In the data rows, 128 means zero.
Some points:
{091, 168, 073, 087, 206, 084, 144, 137, 158, 126, 159, 210, 086, 072, 100, 096, 087, 100, 101, 106, 183, 176, 110, 102, 143, 200, 139, 141, 164, 133, 064, 159}
{119, 144, 144, 130, 096, 157, 107, 091, 177, 141, 112, 146, 132, 109, 107, 154, 110, 145, 149, 093, 134, 115, 078, 090, 152, 142, 143, 126, 113, 076, 151, 160}
{153, 157, 138, 124, 077, 127, 091, 184, 115, 069, 179, 136, 072, 118, 086, 086, 098, 142, 124, 155, 149, 174, 169, 086, 126, 057, 094, 139, 143, 109, 130, 103}
{136, 111, 139, 074, 091, 145, 089, 090, 106, 114, 135, 106, 161, 119, 134, 148, 068, 137, 130, 161, 097, 177, 126, 100, 117, 180, 164, 169, 155, 149, 130, 074}
{054, 138, 120, 144, 089, 107, 106, 133, 110, 167, 106, 135, 138, 112, 104, 102, 092, 111, 077, 145, 103, 082, 126, 068, 108, 096, 164, 118, 046, 115, 130, 163}
{108, 118, 134, 086, 159, 145, 100, 178, 156, 143, 111, 088, 097, 095, 164, 123, 203, 112, 134, 157, 130, 136, 153, 138, 121, 147, 131, 169, 116, 171, 124, 086}
{170, 123, 124, 124, 098, 118, 125, 221, 133, 101, 142, 113, 100, 109, 142, 200, 107, 113, 181, 157, 119, 086, 086, 149, 105, 157, 092, 071, 082, 111, 114, 121}
{095, 094, 073, 097, 128, 120, 143, 080, 185, 136, 113, 080, 084, 121, 137, 155, 113, 126, 114, 102, 108, 099, 213, 144, 162, 142, 039, 140, 139, 089, 106, 177}
{160, 130, 180, 166, 125, 123, 131, 121, 107, 201, 144, 144, 128, 108, 109, 147, 129, 122, 189, 164, 145, 127, 147, 129, 170, 104, 136, 164, 095, 099, 078, 083}
{114, 109, 139, 177, 162, 181, 162, 109, 116, 096, 163, 113, 103, 113, 119, 187, 168, 088, 101, 099, 149, 128, 170, 088, 153, 129, 141, 131, 106, 161, 175, 120}
{173, 098, 193, 112, 175, 141, 137, 091, 142, 130, 108, 127, 108, 133, 146, 073, 146, 179, 123, 073, 133, 136, 124, 080, 163, 162, 148, 101, 123, 064, 134, 083}
{141, 109, 127, 141, 183, 155, 043, 150, 118, 123, 144, 158, 164, 119, 102, 152, 079, 179, 151, 096, 114, 103, 112, 170, 161, 140, 108, 110, 096, 176, 158, 139}
{082, 121, 155, 129, 142, 082, 135, 155, 067, 169, 105, 094, 154, 099, 129, 147, 158, 102, 210, 071, 149, 198, 176, 077, 155, 128, 149, 131, 111, 090, 143, 098}
{146, 103, 148, 163, 073, 135, 125, 164, 070, 165, 163, 091, 107, 141, 130, 113, 151, 051, 061, 134, 171, 093, 111, 135, 115, 185, 105, 150, 156, 104, 075, 087}
{128, 122, 157, 105, 141, 188, 104, 096, 093, 166, 140, 133, 110, 096, 118, 131, 180, 159, 125, 114, 099, 113, 083, 078, 100, 121, 106, 077, 149, 147, 059, 135}
{149, 097, 163, 080, 119, 115, 127, 166, 125, 086, 144, 145, 100, 161, 173, 141, 141, 116, 084, 122, 084, 098, 163, 203, 139, 138, 172, 130, 121, 120, 107, 150}
{125, 151, 105, 193, 159, 061, 151, 118, 121, 100, 121, 154, 165, 168, 160, 160, 135, 225, 119, 114, 124, 108, 133, 106, 142, 098, 110, 098, 134, 109, 083, 088}
{073, 086, 079, 133, 158, 099, 175, 132, 123, 110, 164, 064, 140, 127, 136, 066, 063, 123, 106, 082, 101, 116, 095, 113, 132, 171, 103, 114, 118, 125, 136, 113}
{155, 108, 105, 143, 148, 133, 107, 127, 129, 095, 071, 138, 144, 092, 083, 164, 158, 150, 079, 100, 204, 121, 168, 099, 156, 092, 214, 116, 111, 146, 105, 123}
{104, 195, 090, 151, 210, 140, 093, 100, 141, 149, 104, 099, 115, 154, 204, 180, 073, 102, 134, 164, 115, 108, 077, 112, 128, 094, 131, 109, 191, 062, 160, 105}
{114, 121, 165, 166, 103, 135, 126, 105, 165, 106, 129, 158, 104, 125, 095, 172, 094, 076, 151, 070, 099, 146, 111, 128, 063, 096, 130, 187, 143, 073, 114, 111}
{141, 165, 122, 099, 055, 129, 111, 161, 171, 177, 146, 142, 107, 131, 150, 123, 099, 142, 124, 173, 145, 112, 187, 122, 112, 139, 128, 096, 144, 139, 147, 099}
{116, 177, 204, 177, 135, 165, 201, 150, 117, 170, 094, 105, 119, 129, 138, 084, 068, 145, 128, 131, 140, 141, 121, 171, 149, 086, 118, 142, 142, 148, 104, 193}
{084, 196, 171, 112, 162, 133, 109, 136, 121, 120, 119, 133, 124, 150, 088, 075, 157, 091, 126, 104, 046, 108, 170, 161, 108, 115, 098, 125, 067, 097, 153, 094}
{136, 164, 136, 136, 126, 120, 136, 145, 128, 090, 146, 148, 094, 154, 125, 147, 153, 120, 160, 219, 108, 103, 158, 096, 128, 208, 190, 156, 121, 142, 133, 159}
{084, 105, 112, 102, 143, 131, 203, 132, 119, 097, 159, 132, 142, 121, 091, 107, 157, 129, 129, 151, 079, 142, 132, 103, 096, 112, 100, 053, 209, 125, 146, 153}
{108, 140, 092, 102, 125, 138, 135, 144, 137, 108, 144, 069, 179, 059, 151, 124, 132, 109, 099, 139, 104, 142, 099, 201, 145, 058, 140, 120, 161, 152, 129, 162}
{186, 139, 110, 163, 158, 148, 113, 118, 138, 143, 134, 181, 161, 110, 100, 093, 101, 125, 123, 090, 122, 127, 131, 170, 086, 120, 160, 105, 150, 118, 148, 085}
{160, 146, 110, 093, 118, 163, 148, 153, 130, 106, 064, 110, 180, 134, 109, 131, 148, 137, 125, 130, 155, 108, 110, 093, 120, 143, 069, 168, 096, 183, 086, 134}
{127, 081, 086, 062, 075, 105, 092, 151, 117, 169, 062, 181, 103, 127, 169, 108, 157, 163, 160, 144, 127, 145, 072, 149, 101, 112, 126, 135, 106, 101, 124, 178}
{097, 167, 123, 174, 125, 113, 111, 067, 156, 145, 112, 137, 086, 109, 120, 156, 188, 184, 107, 107, 132, 154, 091, 145, 103, 123, 102, 159, 142, 124, 192, 128}
{144, 097, 112, 148, 141, 175, 126, 136, 150, 085, 115, 104, 121, 163, 126, 113, 104, 169, 151, 141, 078, 183, 098, 124, 137, 140, 161, 124, 142, 099, 111, 129}
{121, 098, 161, 131, 157, 127, 141, 080, 177, 096, 136, 116, 172, 160, 126, 079, 142, 123, 137, 166, 213, 134, 112, 161, 103, 102, 113, 112, 080, 109, 144, 126}
{126, 064, 108, 126, 165, 089, 130, 144, 155, 183, 098, 128, 087, 130, 041, 151, 123, 136, 135, 157, 065, 108, 134, 110, 139, 135, 153, 205, 180, 156, 113, 101}
{120, 123, 183, 160, 156, 116, 099, 097, 116, 133, 111, 142, 151, 183, 145, 130, 124, 080, 154, 110, 120, 141, 138, 117, 082, 120, 090, 121, 152, 170, 103, 153}
{158, 126, 078, 061, 134, 109, 158, 099, 162, 139, 136, 113, 178, 162, 099, 113, 141, 052, 124, 139, 136, 126, 096, 120, 174, 103, 114, 117, 129, 120, 134, 134}
{147, 174, 186, 072, 110, 081, 135, 179, 140, 115, 173, 161, 171, 126, 141, 162, 138, 128, 123, 109, 133, 097, 107, 109, 156, 142, 170, 197, 155, 126, 149, 155}
{138, 111, 095, 183, 131, 205, 090, 165, 127, 137, 132, 185, 175, 145, 139, 115, 120, 164, 132, 083, 143, 113, 179, 103, 131, 129, 127, 136, 183, 075, 164, 150}
{173, 096, 132, 191, 130, 104, 153, 145, 125, 158, 097, 159, 119, 137, 170, 117, 133, 078, 123, 129, 148, 164, 114, 118, 127, 112, 123, 089, 085, 149, 201, 169}
{143, 131, 108, 139, 095, 105, 149, 193, 156, 121, 141, 127, 162, 125, 145, 101, 156, 156, 129, 133, 147, 087, 113, 161, 104, 153, 110, 158, 141, 173, 122, 068}
{114, 151, 154, 152, 067, 114, 127, 089, 173, 116, 084, 138, 116, 148, 148, 142, 116, 100, 147, 084, 123, 146, 143, 118, 160, 138, 181, 066, 129, 203, 116, 082}
These points spread out most along one direction. Take the direction at right angles to it along which they spread out most. Go by this last direction. How many in every 100 of the points above lie lower along it than each point below? Answers are rounded to whole numbers. More than half of the points above lie lower than the first one.
{166, 137, 113, 130, 118, 102, 134, 103, 120, 127, 166, 134, 148, 103, 096, 104, 142, 149, 109, 188, 113, 120, 091, 159, 197, 140, 115, 099, 129, 130, 159, 130} 83
{083, 125, 055, 171, 120, 169, 102, 100, 123, 127, 160, 159, 119, 153, 168, 101, 141, 106, 187, 123, 104, 150, 098, 140, 178, 108, 144, 161, 112, 117, 065, 126} 78
{219, 171, 075, 131, 105, 128, 142, 108, 097, 151, 151, 121, 143, 082, 126, 134, 138, 153, 083, 132, 079, 204, 146, 123, 110, 160, 089, 151, 099, 136, 112, 166} 80
{143, 096, 167, 093, 109, 077, 105, 134, 147, 135, 171, 104, 111, 125, 174, 151, 108, 136, 096, 162, 125, 147, 161, 096, 069, 103, 124, 147, 123, 133, 103, 152} 63
{063, 129, 134, 100, 104, 156, 176, 131, 062, 150, 072, 190, 153, 144, 112, 196, 075, 150, 099, 145, 130, 182, 116, 199, 128, 152, 119, 141, 094, 126, 169, 069} 44
{146, 096, 112, 092, 134, 087, 132, 075, 037, 062, 052, 109, 109, 078, 147, 096, 119, 116, 215, 132, 135, 036, 182, 165, 099, 169, 155, 158, 178, 135, 120, 129} 71
{087, 121, 152, 171, 132, 152, 086, 134, 145, 148, 123, 107, 184, 103, 098, 161, 151, 138, 136, 150, 153, 140, 151, 159, 095, 182, 163, 112, 131, 090, 097, 167} 29
{072, 091, 150, 137, 106, 157, 125, 080, 108, 130, 120, 182, 111, 093, 177, 141, 123, 112, 112, 129, 138, 116, 098, 099, 167, 094, 097, 165, 128, 154, 172, 115} 49
{121, 146, 097, 106, 151, 155, 188, 084, 093, 173, 189, 090, 074, 205, 112, 145, 120, 152, 160, 077, 171, 115, 123, 149, 089, 076, 172, 120, 102, 163, 163, 145} 76
{144, 163, 134, 136, 093, 108, 006, 159, 091, 097, 130, 066, 075, 207, 085, 118, 126, 123, 095, 142, 145, 174, 102, 132, 141, 150, 091, 127, 166, 097, 128, 144} 56
